[[ 0.60  0.20]
 [-0.45 -1.51]
 [-3.65 -4.00]
 [-1.17  0.33]
 [ 0.80 -3.83]
 [-0.92  3.67]
 [-1.48 -0.13]
 [-1.10  4.42]
 [-2.12  1.21]
 [ 2.25 -2.32]
 [ 0.81  1.84]
 [ 0.12  2.28]]
->
[[ 0.20  0.60]
 [-1.51 -0.45]
 [-4.00 -3.65]
 [ 0.33 -1.17]
 [-3.83  0.80]
 [ 3.67 -0.92]
 [-0.13 -1.48]
 [ 4.42 -1.10]
 [ 1.21 -2.12]
 [-2.32  2.25]
 [ 1.84  0.81]
 [ 2.28  0.12]]

[[-0.62  5.76  4.41]
 [ 2.91  2.17 -0.02]
 [ 3.40 -3.65  3.51]
 [-5.22  4.98  0.06]
 [ 1.75 -1.06  0.76]
 [ 4.09  1.28 -1.60]
 [ 1.06 -4.48 -1.58]
 [ 0.66  2.58 -3.56]
 [-2.28 -1.87 -5.86]
 [ 4.46 -0.20 -4.96]
 [ 0.83 -0.95 -2.00]]
->
[[ 4.41  5.76 -0.62]
 [-0.02  2.17  2.91]
 [ 3.51 -3.65  3.40]
 [ 0.06  4.98 -5.22]
 [ 0.76 -1.06  1.75]
 [-1.60  1.28  4.09]
 [-1.58 -4.48  1.06]
 [-3.56  2.58  0.66]
 [-5.86 -1.87 -2.28]
 [-4.96 -0.20  4.46]
 [-2.00 -0.95  0.83]]

[[ 3.39 -5.27  0.14 -1.28]
 [-3.03 -3.69  2.10  1.03]
 [-3.03  0.77  0.07  1.03]
 [-2.01  0.25  0.23  0.90]
 [ 0.14  1.63  2.10 -0.45]
 [ 1.04 -5.27 -1.73  0.40]
 [-0.82 -2.65 -0.80  0.51]
 [ 3.39  1.63 -1.73 -1.28]
 [ 0.66 -1.59 -1.57 -0.05]
 [ 1.40  0.08  0.54 -0.73]
 [ 1.39  1.63 -1.67 -0.36]]
->
[[-1.28  0.14 -5.27  3.39]
 [ 1.03  2.10 -3.69 -3.03]
 [ 1.03  0.07  0.77 -3.03]
 [ 0.90  0.23  0.25 -2.01]
 [-0.45  2.10  1.63  0.14]
 [ 0.40 -1.73 -5.27  1.04]
 [ 0.51 -0.80 -2.65 -0.82]
 [-1.28 -1.73  1.63  3.39]
 [-0.05 -1.57 -1.59  0.66]
 [-0.73  0.54  0.08  1.40]
 [-0.36 -1.67  1.63  1.39]]

[[-1.79 -2.39 -0.90 -2.32 -0.44]
 [ 4.21 -2.65 -0.93  2.82 -1.25]
 [ 3.59 -1.83 -0.87  1.20 -1.23]
 [ 2.20 -1.30  0.77  1.64  0.47]
 [ 2.37 -0.71 -0.02  1.47 -0.36]
 [ 1.80  0.02  0.36  1.30 -0.75]
 [ 1.26  0.46  0.67  0.55 -0.29]
 [ 1.08  1.11  0.64  0.30  0.45]
 [ 0.53  1.97  0.21  0.90 -0.29]
 [ 0.13  2.84  1.03 -0.02 -0.17]
 [-0.60  3.49  1.33  0.08  0.64]
 [-0.87  4.82  1.25 -0.29  0.32]]
->
[[-0.44 -2.32 -0.90 -2.39 -1.79]
 [-1.25  2.82 -0.93 -2.65  4.21]
 [-1.23  1.20 -0.87 -1.83  3.59]
 [ 0.47  1.64  0.77 -1.30  2.20]
 [-0.36  1.47 -0.02 -0.71  2.37]
 [-0.75  1.30  0.36  0.02  1.80]
 [-0.29  0.55  0.67  0.46  1.26]
 [ 0.45  0.30  0.64  1.11  1.08]
 [-0.29  0.90  0.21  1.97  0.53]
 [-0.17 -0.02  1.03  2.84  0.13]
 [ 0.64  0.08  1.33  3.49 -0.60]
 [ 0.32 -0.29  1.25  4.82 -0.87]]

[[-0.48  0.72  2.53 -1.03 -0.10 -4.74 -3.69  1.47  1.64  1.10]
 [-2.07  1.21  3.30  2.60 -0.44  1.96 -1.42 -1.87 -1.73  0.64]
 [ 3.82 -0.74 -0.36  2.19  1.61  0.31  2.79 -0.94  0.89  0.51]]
->
[[ 1.10  1.64  1.47 -3.69 -4.74 -0.10 -1.03  2.53  0.72 -0.48]
 [ 0.64 -1.73 -1.87 -1.42  1.96 -0.44  2.60  3.30  1.21 -2.07]
 [ 0.51  0.89 -0.94  2.79  0.31  1.61  2.19 -0.36 -0.74  3.82]]

[[-4.45  0.79 -1.90  0.02  0.32 -2.89  1.47  1.75]
 [-3.15  1.39 -3.61 -3.65  2.18 -3.92 -0.57  1.41]
 [-1.34 -2.96  0.30 -0.83  2.60 -2.98  2.07  2.90]
 [ 1.42 -0.09  1.97  1.23 -0.37 -1.48  3.83  5.28]
 [-0.97 -0.95 -0.68 -1.67 -1.16  3.53 -0.22  1.60]]
->
[[ 1.75  1.47 -2.89  0.32  0.02 -1.90  0.79 -4.45]
 [ 1.41 -0.57 -3.92  2.18 -3.65 -3.61  1.39 -3.15]
 [ 2.90  2.07 -2.98  2.60 -0.83  0.30 -2.96 -1.34]
 [ 5.28  3.83 -1.48 -0.37  1.23  1.97 -0.09  1.42]
 [ 1.60 -0.22  3.53 -1.16 -1.67 -0.68 -0.95 -0.97]]

[[-0.56 -0.84 -0.81  1.88  1.45  2.31 -1.39 -0.72 -1.07 -1.19]
 [ 1.34  1.29 -0.92  1.90  2.42 -0.60  1.32 -1.84  0.14 -1.39]
 [ 1.59  1.13 -2.22  1.83  0.48  2.96  0.24 -1.86 -2.33 -0.60]
 [ 3.71  1.11  0.30 -2.31 -2.02 -0.96  1.51  0.30 -0.10  0.11]
 [ 1.17  0.61  1.66  0.90 -0.36 -0.41  0.06  0.35  0.82  1.85]
 [-0.28 -0.56 -0.48  0.45 -0.08  1.45 -1.36  0.47 -0.84  0.49]
 [-0.15  1.18 -1.08  0.98  0.11 -4.40  0.06 -1.16  0.20  0.74]
 [ 0.94  2.28 -0.19  0.32  1.49  0.60  1.87  1.32 -0.95 -0.88]
 [-0.39  1.02 -0.29  0.77 -3.59 -2.96  1.23  1.38  0.00 -0.28]]
->
[[-1.19 -1.07 -0.72 -1.39  2.31  1.45  1.88 -0.81 -0.84 -0.56]
 [-1.39  0.14 -1.84  1.32 -0.60  2.42  1.90 -0.92  1.29  1.34]
 [-0.60 -2.33 -1.86  0.24  2.96  0.48  1.83 -2.22  1.13  1.59]
 [ 0.11 -0.10  0.30  1.51 -0.96 -2.02 -2.31  0.30  1.11  3.71]
 [ 1.85  0.82  0.35  0.06 -0.41 -0.36  0.90  1.66  0.61  1.17]
 [ 0.49 -0.84  0.47 -1.36  1.45 -0.08  0.45 -0.48 -0.56 -0.28]
 [ 0.74  0.20 -1.16  0.06 -4.40  0.11  0.98 -1.08  1.18 -0.15]
 [-0.88 -0.95  1.32  1.87  0.60  1.49  0.32 -0.19  2.28  0.94]
 [-0.28  0.00  1.38  1.23 -2.96 -3.59  0.77 -0.29  1.02 -0.39]]

[[ 0.42  1.04  0.41  0.90 -1.03  1.00  3.01  0.87 -2.99  1.95  2.84]
 [ 1.03 -1.05  2.33 -0.48  0.82  3.75 -1.10  0.37 -1.19 -1.98 -1.05]
 [ 1.20  0.71 -0.95  0.21 -0.08  2.40  2.25  0.33 -1.40  1.03  3.02]
 [ 0.11  1.40 -0.25  1.90 -0.56  0.01  1.86  0.13 -4.03  2.45  0.19]
 [-0.05 -1.30  0.89  2.02 -0.79  2.32  2.29 -1.36 -5.07  0.97  1.28]
 [ 2.39 -0.11 -0.28  0.23  0.97 -2.03  2.31 -0.24 -1.86 -0.64 -0.01]]
->
[[ 2.84  1.95 -2.99  0.87  3.01  1.00 -1.03  0.90  0.41  1.04  0.42]
 [-1.05 -1.98 -1.19  0.37 -1.10  3.75  0.82 -0.48  2.33 -1.05  1.03]
 [ 3.02  1.03 -1.40  0.33  2.25  2.40 -0.08  0.21 -0.95  0.71  1.20]
 [ 0.19  2.45 -4.03  0.13  1.86  0.01 -0.56  1.90 -0.25  1.40  0.11]
 [ 1.28  0.97 -5.07 -1.36  2.29  2.32 -0.79  2.02  0.89 -1.30 -0.05]
 [-0.01 -0.64 -1.86 -0.24  2.31 -2.03  0.97  0.23 -0.28 -0.11  2.39]]
